One hidden turn or mirror swaps the rows below in pairs. Which row is each named row swapped with?
The rows were stretched afterwards, more along some directions than others.
sutuz: [ 14 -32   8  22 -33 -29   3 -14 -13   9 -15 -18   8 -26 -24  34]
teso: [ 43   1  12  21 -26   4  14   0 -40  -6   0 -20  15  -5   2  21]
nis: [ 28 -13  19  38 -16  29   1 -25 -24  34   5 -11   2   0 -24  12]
debe: [ 31 -21 -15 -29 -15 -34 -27 -10 -29 -15  -9 -12 -23 -27 -15   4]
Bir: [ 46   5   9  20 -30  -1  12  -2 -38  -1  -3 -27  18 -13  -6  33]
ris: [ 48   9  -2  -3 -30  -5  18   0 -49  -2   2 -15  14 -15   2  34]
far: [ 17 -33  -1   6 -36 -27   6 -17 -19   0 -10 -22   1 -34 -26  37]
vubub: [ 42 -20 -15 -37  -7 -34 -16  -1 -33 -17  -6  -7 -18 -27  -5  -5]
puvos: [ -5 -11  -3  19  -2  13  16  -3 -12 -14  13 -25  -8 -18 -14  26]
kaguk: [ 37 -21 -21 -27 -19 -35 -25  -2 -38 -15 -10  -9 -19 -24  -7   5]
Rolug: [ 35 -22  -9  16 -15  13  -3 -34  19  15  13 -20 -21 -15 -16  24]
Darub: [ 44 -20 -16 -26 -18 -27 -19  -6 -35 -21  -8  -5 -18 -27 -10  -1]
guko: [ 30 -23   5   5 -32 -30  11 -12 -17   8  -8 -10  11 -38 -24  30]
lov: [ 13 -22   8   2 -28 -27  18  -1 -18   3 -21 -44  -9 -15 -11  46]
bope: [ 34   7  10  17 -26   3  14  -3 -44   2  -4 -22  20  -9  -1  36]
bati: [ 44  -6  -6   6 -12  29  -3 -30   7  20  16 -10 -19 -14 -22  27]
Fudo: [ 18 -26   4  13 -33 -26   1 -15 -15  10 -14 -11   9 -32 -28  34]
kat: [ 34 -21 -18 -33 -12 -31 -27  -5 -32 -13 -11  -5 -20 -24 -10   2]
vini: [ -1 -19  10   3 -30 -28  12   6 -15   6 -26 -39  -9 -23 -16  51]
dano: [ -9 -12   8  34  -5  13  21   1  -3   1   2 -38   0 -20 -27  34]
zaro: [ 43  -1  -2 -12  -9  27  -4 -26  11  22  25  -3 -16 -11 -11  14]
fesi: [ 32 -10  -5  11 -17  31  -4 -28  15  20  13 -11 -19  -9 -15  30]
zirof: [-20  -3   1  26   3  21  10   1  -1   3  -1 -20  -2 -13 -17  35]
gekas: [ 50   5   9   6 -26   8   6  -6 -38   3   1  -9  10  -7   4  23]
tatut: [ 34  -3 -10  -2  -6  30  -6 -15   6  17  12   0 -16 -19 -12  17]
sugen: [ 42 -16 -21 -44 -14 -21 -21 -14 -36 -14   4   3 -17 -23  -2   0]
Segi: [ 16 -23   6  -4 -29 -29   2 -15  -9   8 -12   1   4 -33 -24  27]
Mome: [ 22 -24  10  18 -33 -23  -1 -23 -13   9  -8 -14   9 -30 -29  30]
senok: [-12  -4 -12  19   5   2  10   1  -9  -6   3 -20  -2 -23 -15  27]
feke: [-17 -24   2  29 -26 -13   7   3 -29  20 -22 -42 -14 -29 -46  45]
duvo: [-19 -11   5  19   8  17   9   1  11  12  -6 -17  -5 -19 -19  29]
Kuzuv: [ 14 -18   2 -12 -32 -30   2  -2 -18   8 -23 -42 -16 -20 -14  50]
gezub: [ -8 -14   9  37   5  14  17   2  -1  -3   1 -23  -4 -16 -20  22]
lud: [ 45 -16  -2   5 -22  28   4 -40  16  16  30  -6 -19 -11 -12  23]
tal: [  8 -13   8 -16 -21 -32   1   1  -6   9 -21 -33 -12 -17 -11  41]
Dovem: [-14  -2   7  30   7  20  17  -3  -3   9   1 -18   4 -16 -26  37]
gelek: [ 12 -19   5 -12 -34 -33   8   1  -8   8 -19 -32 -15 -22 -14  46]
dil: [ 44  -7  -2   4 -15  23   0 -26  14  21  20   4 -17 -17 -15  19]

Swapped with Bir: tal
Swapped with feke: nis
Swapped with sutuz: kaguk
Swapped with zirof: fesi

